(in the rows, 128 means zero)
runs of hidden systems:
trace 1, K424 (11 x 22):
[[103 125  81 118 108 114  63 141 155 139 192  92 141  96 143 110 105 158
  128 151 128  71]
 [118 126  98 164 148 129  75  81 163 123 137 140  92 122 100  52 131 166
  116  95 116 161]
 [112 135 137 124 135 160 112 128 115  91 160 126  97 202 138 133 130 116
   59 106 135 189]
 [127 120 113  73 128 162 117 140 137  97 156 128 113 146  97 166 108 159
   83 199 154  89]
 [ 99 120  84 118 115  89 116 110 148 106 166 181 152 115 148  91 111 202
  159 147 113 103]
 [ 83 134 124 179 144 119  81 122 133 128 157 157 157 153  99 100 162 149
  101  72 177 144]
 [103 122 155 113 127 134 125 107 118  79 115 174  88 148  69 177 151 122
   81 129 139 162]
 [ 91 107 124  60  90 117 159 128 108 100 154 153 115 147 167 172 116 142
  129 149 170  82]
 [ 98 152 139 143 124  87 121 128 154 113 147 142 148  93 123  97 166 183
  150 139 173  57]
 [ 76 141 147 185 103  74 107 105 125 108 149 154 119  93 107 125 171 112
  112  80 114 166]
 [112  93 160  95 113 144 118 104 103 120 145 105  57 129 117 160 147  86
   94  93 187 135]]
trace 2, K296 (11 x 22):
[[165 108 138 187 131 126 162 104  74 175 104 106 124  83 103  81 118  88
  145 137 126 121]
 [174 112 141 167 161 136  97 138  69 173 104  92 134 124 130 130 145  73
  143 137  84 146]
 [148 138  89 124 133 147 115 122  88 169  76  82  96 152 114 130 117  48
  126 152 112 112]
 [188 118  80 118 155 146 176 121 101 173  98 110 102 120 139  78 117 101
  151 167  99 119]
 [173 119  72 135 175 136 142 168  89 182 147 124 161 138 137 116 142  90
  125 162  89 135]
 [157 120  66  91 164 165 138 153 115 159 112 134 113 147  87 161 144  71
   94 155 116 148]
 [162 112  73  72 139 156 195 139 129 146 102 154 118 155 148 131 108 107
  140 135 100 167]
 [151 139  99 106 153 146 216 182 116 149 128 154 187 161 137 141 132 116
  121 152 132 135]
 [137 129 111 107 135 136 186 167 142 130 122 174 166 106  78 192 141  98
  104 155 108 162]
 [129  91 128 100 105 147 196 140 138 144 110 165 154 124 123 176  99  98
  130  84 132 179]
 [138 149 173 128 133 148 209 159 137 131  73 147 177 151 129 158 133 115
  139  96 155 152]]
trace 3, K532 (11 x 22):
[[116 124 109  92 122 122 152 142 113  89 207 151  96 134 127 157 151 124
   68 161 120 147]
 [113  90 111  39 128 130 117 127 142 111 143 159  93 130 155 154 153 164
  151 124 166  95]
 [ 71 169  83 124 132  94 123 122 169 118 126 179 139 154 145  94 166 164
  147  80 153 116]
 [104 152 122 144 117 107 187 136 145  92 185 168 118 114 107 117 167 123
   74 112 136 169]
 [125  99 166  61 104 124 135 137 145  84 173 135  77 110 161 175 150 145
  115 120 134 144]
 [ 71 154 115  82  99 116 107 119 176 111 116 131 109 148 156 129 134 156
  149  89 185  78]
 [ 93 161 100 157 105  97 166 100 178 111 144 160 110  92 105  69 141 149
  114  89 144 142]
 [119 102 174 135 107 120 126 119 137  86 206 128  95 107 140 132 135 142
   81 101 125 184]
 [103 127 160  75 107 150  76 115 162  88 128 102  63 144 132 157 124 150
  112 117 167 109]
 [ 89 153  71 121 100 117 128  79 170 115 110 138  84 129 133  66  98 159
  140 103 136 111]
 [113 111 130 173 122 120 140  96 129 106 203 148 122 122 126  64 113 173
   88 109 143 162]]
trace 4, K74 (11 x 22):
[[ 91 143 131  99 108 162 119 153 193 114 159 109 138 151 128 138 117 150
   89  82 197 122]
 [131 156 117  93 113 135 183 115 212  97  96 153 101 103 122  99 110 173
  140 121 120 137]
 [ 99 134 158 163  76 111 151 113 162  98 171 121 163 107 161 102  75 170
  123  99 131 138]
 [112 125 187 140 117 143 102 110 187 101 104 139 129  94  64 147 123 164
  119  99 166 136]
 [104 129 153 114  83 120 117  76 146  96  73 138  95 143 159 126  81 146
  163  89 109 143]
 [111 135 178 169  97 130 150  86 104 112 105 115 139 133 110  94  85 160
  126 138 179  78]
 [126 118 169 159 106  95  95  78 113  95 101 151 100  80  77 139 120 144
  142 161  81 127]
 [ 96  78 145 144 100 122  59  75  70 137 123 116 108 144 137 135  94 119
  142 104 149 112]
 [138 128 137 139 165 134 101  83  82 122  71 139  88 159  94  94 149 145
  142 162 151  89]
 [110 126 107 144 110  87 117  93  48 105 150 144  94 145 143 121 124 116
  115 180  79 119]
 [124  65 109 124 148 129  90 116  67 150 179 138 119 113  89 131 143 124
  110 159 177  89]]
trace 5, K296 (11 x 22):
[[119 152 123 151 122  94 113 138 209 126 143 130 122  58 119 110 169 132
  138  83 100 159]
 [108 142 152 144 103 138 119 135 144 122 183  77 100 141 169 110 134 103
   83  61 158 169]
 [157 165 191 107 132 154 117 149 184  93 119  65  91 129 148 125 135 156
  120 145 136 113]
 [108 157 100 144  84 119 106 135 183 122 159  84 151  98 143 108  69 153
  134 141  95 100]
 [134 116 130 167 142 163  97 117 169 132 177 103 133 116  86  70 107 167
   87 108 169 138]
 [140 140 154 145 143 149  61 114 153  88 127 115 106 169 134 115 110 160
  108 118  73 189]
 [107 139 125 115  99 159 111 108 114  94 137  98 114 191 140 124  57 156
   98 156 150  95]
 [149 117 133 129 145 135 114 107 147 107 122 155 142 115  96  90  96 215
  146 185 120  91]
 [ 88 107  98 170 128 107  62 109 100 126 165 175 174 147 109 119 104 161
  122 122 106 144]
 [109 102 146 117 146 149  87  82  92  98 110 167  86 179  88 134 146 146
   98 124 173 137]
 [113 117 145  98 115  96 118  93  93  89  93 173 107 157 169 133 120 173
  177 152  97 104]]
trace 6, K74 (11 x 22):
[[ 95 158 115 168 103  82 168 120 135 107 151 167 136 132 156  91 138 126
  117  78  97 182]
 [121  98 207 114 121 145 157 144 133 103 158 145 140 119 110 170 149 144
  103 104 204 138]
 [115 146 140  72 112 107 114 134 179 104  73 147 118 112 157 167 138 156
  188 128 106  97]
 [ 77 161 110 174  84  94 154 109 133 148 119 106 142 110 143  87 110 108
  144  87 161  87]
 [157 113 202 167 144 118 153 106 130 109 120 139  96  70  91 106 170 135
  123 111 130 161]
 [116 115 192 105 100 120  64 122 116  97 135  89  97 146 181 178 122 128
  138 112 116 127]
 [116 152 112 114 118 149 115 106 135 144  83  84  96 130  98 113 115 117
  131 148 189  50]
 [154 133 113 162 123  97 145  81 110 123 127 126  79  89 133  61 121 128
  140 159  58 143]
 [130  93 173 165 130 142  65 122  89 126 202  92 125 134 126 125 121 128
   82 127 148 140]
 [139 124 106  74 162 166  66 119 142 112  90 134  72 157  87 149 140 140
  120 153 130 121]
 [114 141  49 115 107 122 149 104  99 132 139 123 115 173 174  76  77 134
  129 151 111 111]]
trace 7, K34 (11 x 22):
[[172 126 129 124 123 117 118 156 138 130 180  82 128  72 146 132 116 134
  128 192  71 112]
 [123 107  84 106 137 146  59 154 178 167 151  96 117  96 109 143 149 102
  122  92 143 126]
 [164 157 129  96 164 159 151 141 181 123  95 118  77 151 149 100 163 126
  127  88 116 185]
 [133 166 132 114  98 150 174 172 156 105 169  86 149 158 171 138  85 124
   87 145 109 143]
 [151  99 139 103 125 176 126 146 173 133 145 100 138  87  68 154  89 145
  101 161 163 101]
 [129  97 107 113 132 144 106 116 202 123 124 172 133 110 110 116 108 175
  142  80 104 186]
 [102 175 163 154 124 150 153 147 157 103 117 134 159 183 129 134 129 125
   90  69 163 177]
 [140 130 169 116 101 155 180 109 112  83  96 133 117 143  96 165  75 131
   98 183 123 132]
 [100  70 121 119  92 126 111 103 132 139 134 156 171 110 120 136  56 173
  165 116 150  97]
 [108 146 157 186 149 115 110 104 144 123  75 173 155 125  82 102 158 157
  147  85 150 136]
 [105 143 142 172 102 102 149  92  66 100 107 157 115 159 124 134 118  94
  105 119  90 174]]
trace 8, K197 (11 x 22):
[[106 106 161 136  85 135 116  87 168 122 121 109  90  69  80 134 106 125
  117  93 168 129]
 [136 141 166 147 119 115  79 112 162 101 113 105 129 127 172 100  93 182
  167 119  73 137]
 [ 85 185 146 169 100 136 104 121 130 107 141  73 117 160 121 116 112 108
   75 112 170 107]
 [148 108 128 139 113 150 113  72 142 101 127 123  64 105  80 101  80 144
  100 156  94 163]
 [118 110 117 146 125 137  59 110 101 129 160 103 149 170 162  89  75 177
  136 140 128  97]
 [114 174  96 141 158 158  94 111 134 116  94 121  98 178  66  99 144 128
   82 149 157 110]
 [131 103  78 125 129 123 138  90  85 109 161 168 103 160 138  95  98 142
  106 156  75 170]
 [125  89 126 121 160 143 113 118  77 139 155 143 146 167 118 108 129 169
  122 157 203  75]
 [125 154  69 104 171 124 108 138 134 112  92 185 128 156  84 144 166 140
  126 173  93 127]
 [ 88 108  74 128 121  90 168 115  70 139 164 189 139 149 156 113 144 108
  125 104 143 135]
 [154 104 172 107 174 126 151 135 110 116 120 174 118 116 104 133 196 160
  140 147 172 114]]
trace 9, K197 (11 x 22):
[[149 144 135 171 162 107  93 146 149 164 111 110 174 101 138  82 157 154
  185 129 112  93]
 [116 173 123 149 142 129 105 156 126 132 137  98 104 150 124 143 184  59
   81  95 113 172]
 [155  70 141  78 103 152 164 100 101 125 140 115  53 110 158 132 103 105
  127 118 136 154]
 [160 133 131 100 136 141 130 151 154 143 120  92 159 119 161 114  99 176
  173 175 136  58]
 [110 195  64 164 137 124 119 161 173 152 129 111 156 119  85 113 150  93
   96 121 111 129]
 [152  74 129 138 134 151 142 102 118 144 157 141  93 121 134 100 123 107
  106  68 123 212]
 [165 102 185  77 146 174 124 149 131 115 119 101 134 176 179 150 111 173
  146 137 166 110]
 [103 192  76 106 105 138 160 151 174 120  93 126 155 137  95 155 100 114
  113 167 121  91]
 [126 106  96 183 116 114 171 103 130 153 146 165 161  88  99  80 100 124
  123  95 117 172]
 [155  98 208 150 170 156  82 146 112 122 135 130 158 159 133 142 149 154
  129 101 149 158]
 [101 158 130  78 101 145 119 146 130 103  76 127 117 176 125 210 117  95
  117 140 122 123]]
trace 10, K532 (11 x 22):
[[138 149 125  99 136 135 154 181 142  97 146 159 160 140 106 194 139 126
   92 180  84 154]
 [124  84 109  49 108 138 174 145 127 139 111 166 150 131 144 192 106 124
  157 127 149 114]
 [108 152 151 133 134 106 173 139 155 120  86 178 191 135 143 125 145 166
  181  98 152 108]
 [ 92 167 154 172  90  88 169 148 137 103 135 157 175 101  99 167 143 105
  101 124 108 147]
 [127  92 189  98  82 123 169 125 113 114 124 127 104  83 130 201 128  88
  125 112 149 133]
 [102 144 182 123  92 101 117 110 137 120  76 104 116 120 174 128 128 141
  190  94 149  80]
 [ 86 174 127 199  89  91 134 107 138 130 127 101 132  88  99  92 126 111
  114 105 142 101]
 [151  89 176 163 110 123 123 101 112 130 163  94  76  64 114 116 129 100
  105 114 115 166]
 [136 117 176 121 123 149  46 111 117 127 120  56  75 152 164 129 120 122
  136 104 140 113]
 [126 171  79 152 130 146  99  99 145 144  98  78  89 137 108  63 111 124
  122 140 136  91]
 [166  96  92 166 145 136 124 106 114 150 183 110 108 107 124  50 103 137
  112 143  92 159]]
trace 11, K424 (11 x 22):
[[165 123 172 143 116 110 121 118  90 120 149  74 108 117 191  95 108 138
  150 169  87 107]
 [129 142 100 167 137 123  38 130 116 167 134  58 126 120 132 104 124 104
  136 134 105  98]
 [162 127  78 150 149 145 108  81 101 140 106 112  67 142 104  65 114 104
  113 142  83 161]
 [166 122 112 116 162 161 128 145  76 132 164 103 114 200 173 104 119 117
   97 160 115 142]
 [158 137  75 113 175 144  85 161 128 138 142 126 149 139  95 132 136 146
  117 206  99  93]
 [125 106  37 129 149 113 123 120 122 144 147 190 153 136 123  89 124 148
  142 127  85 157]
 [138 109 115 123 191 162 134 151 114 144 137 169 153 184 113 115 167 139
  104 102 172 168]
 [131 140 122  88 154 133 154 161 137  97 107 191 147 150  88 192 163 135
  112 164 111 148]
 [100 100  80  84 111 109 185 153 132 146 146 185 182 108 136 159 124 137
  151 127 154 106]
 [126 123 166 140 153 114 154 139 162 131 109 176 166  98 114 116 180 166
  162  87 173 125]
 [ 96 153 173 134 107 104 154 151 150 113  99 158 144 118 117 192 165  88
  126  68 122 168]]
trace 12, K34 (11 x 22):
[[130  79 147 106 126 136 126  93 148 145  95 145 108  90 109 115 131 156
  169  83 192 106]
 [116 178 157 173 127  85 126 119 149  93 106 155 143 137 157  96 146 162
  154  96  76 165]
 [ 91 155 148 166  86 121 129 119  84 122 131  88 123 138 104 160 111  65
   78 133 152 111]
 [164  69 150  92 131 144 111  80 100 134  93 120  75 106 130 118  98 145
  172 152 128 101]
 [ 96 156  99 157 130  97  77 128 153 142 126 129 174 142 173  79 127 169
  173  91 113 105]
 [133 177 129 190 147 130 137 123 106 134 113 100 105 134  74  95 161  80
   77 133 133 138]
 [161  67 127 100 124 144 116 104  63 129 153 114  83 143 167 127  92 115
  122 153  89 154]
 [122 134 109 105 158 147  75 164 141 154 126 110 172 168 155 125 132 159
  159 134 171  67]
 [140 174  63 154 164 118 159 124 152 132 118 155 118 113  72  73 159 128
  104 157 101 136]
 [142  77 126 132 126 137 151 136  84 140 209 124 122 138 161 124 128 101
   84 107 133 179]
 [151 120 166  75 171 156  86 170 128 113 116 126 140 161 127 189 164 154
  134 163 147 104]]

runs to name:
trace 13 (2 x 22):
[[152 116 180 132 143 112 174 126 156 132 104 147 129  65 115 106 171 159
  170 116 167 104]
 [103 156 173 148 100  85 127 151 141 121 119 122 144 109 168 164 163  86
  147  70  97 163]]
 : K424
trace 14 (2 x 22):
[[128 126 131 114  84 123 132  89  73 123  90  96  76 143 159 136  84  90
  143 155 100 104]
 [165 104 121 133 155 134 146 128 100 173 116 110 149 107 134  86 122 146
  171 170 157  57]]
 : K296
trace 15 (2 x 22):
[[127  95 173 129 136 117 183 110  75 109  97 198 149 162 128 140 136 151
  148 122 154 142]
 [104 133 168 134 115  87 142 139  75 111  93 177 174 130 122 200 157 116
  153 148 122 106]]
 : K296
trace 16 (2 x 22):
[[124 144 108 131  90 112 158 111 140  89 194 123  85 107 139  95 106 140
   78 158  90 148]
 [130  73 140 109 125 156  84 128 164 127 204 118 129  92 110 125 103 179
  105 126 166 126]]
 : K74
trace 17 (2 x 22):
[[134 108 140 144 129 113  94  99 129 144  59 151 125 118 132 128 116 114
  186  78  72 165]
 [123 167 163 179 121 146 157 133  81 126 109  97 153 193 134 115 105  97
   93 121 152 134]]
 : K532
trace 18 (2 x 22):
[[119 142 156 116 127  85 189 160  89 113 120 178 161 130 152 180 183 104
  147 136 116 127]
 [ 99 147 147 105 101  83 170 163 110 122 120 137 149 103 146 191 179  96
  149 134 151  78]]
 : K532
trace 19 (2 x 22):
[[129 153 136 141 144 113 114 101 145  80 101 177 143 153 131  90 115 210
  152 154  84 128]
 [ 81 108 118 156 100 107 106 109  74 103 187 157 157 152 116 139  99 149
   90 155 148 104]]
 : K296
trace 20 (2 x 22):
[[118  80 102 128  98 131 182  74 102 141 142 153  99 124 140  83  85 119
  127  82 161 159]
 [145 125 228 160 152 127 104 140 106 103 131 123 167 155 156 127 139 180
  144 136 144 117]]
 : K34
trace 21 (2 x 22):
[[166 136 153 162 194 125 113 127  84 131  90 151 145 158 116  94 173 153
  153 160 110 128]
 [ 99 137  53 142 124 101 118 136  64 145 150 147 157 161 132 143 126  86
  109 157  91 125]]
 : K34
trace 22 (2 x 22):
[[127 103 119 156 166 139 111 113 147 127 167 168 124 109  64  91 167 163
   92 108 170 152]
 [118 110 131  85 146 131  73 136 136  96 143 171 120 179 164 155 145 168
  132 107 104 171]]
 : K197
trace 23 (2 x 22):
[[132 109 229 127 133 113 129 130 141  90 140 150 142  97 129 146 157 185
  146 125 163 113]
 [ 61 148 153 154  82  80  63 123 145 113 123 132 155 110 131 173 131 128
  149  93 123 107]]
 : K296
trace 24 (2 x 22):
[[112 174  69 153 127 133 122 135 131 132 117 121 114 125  60 141 136  69
   71 153 104 143]
 [152  47 113 134 130 135 127  83  78 156 149 146 101 117 147  89  94 125
  145 101 116 166]]
 : K197
trace 25 (2 x 22):
[[120 120  74  88  88 150 129 118 153 117 155 111 124 157 170 116  42 147
  123 134  93 141]
 [145 130 124 125 169 178 145 145 157 127 147 135 169 164 105  88 110 194
  107 154 178 110]]
 : K296
trace 26 (2 x 22):
[[113 152  76  88 137 126 178 163 188 126 124 179 143 105  82 153 167 132
  122 129 150 119]
 [119 108 125 100 107 104 185 147 154 122 152 180 149 112 178 147 139 133
  148  78 108 180]]
 : K532
trace 27 (2 x 22):
[[108 146 108 162 132 126  86 163 176 155 171 106 151  87  89 130 164 101
   99  86 149 138]
 [138 102 143  96 130 152 112 109 165 123 115 128  73 137 154 125 125 120
  131  55 112 205]]
 : K197
trace 28 (2 x 22):
[[117 129  79  92 144 146 172 121 159 140  76 184 140 144  92 108 119 157
  148 117 177  99]
 [123 152 174 160 128 105 203 148 124  95 135 178 183 144 142 127 144 155
  124 115 125 158]]
 : K424
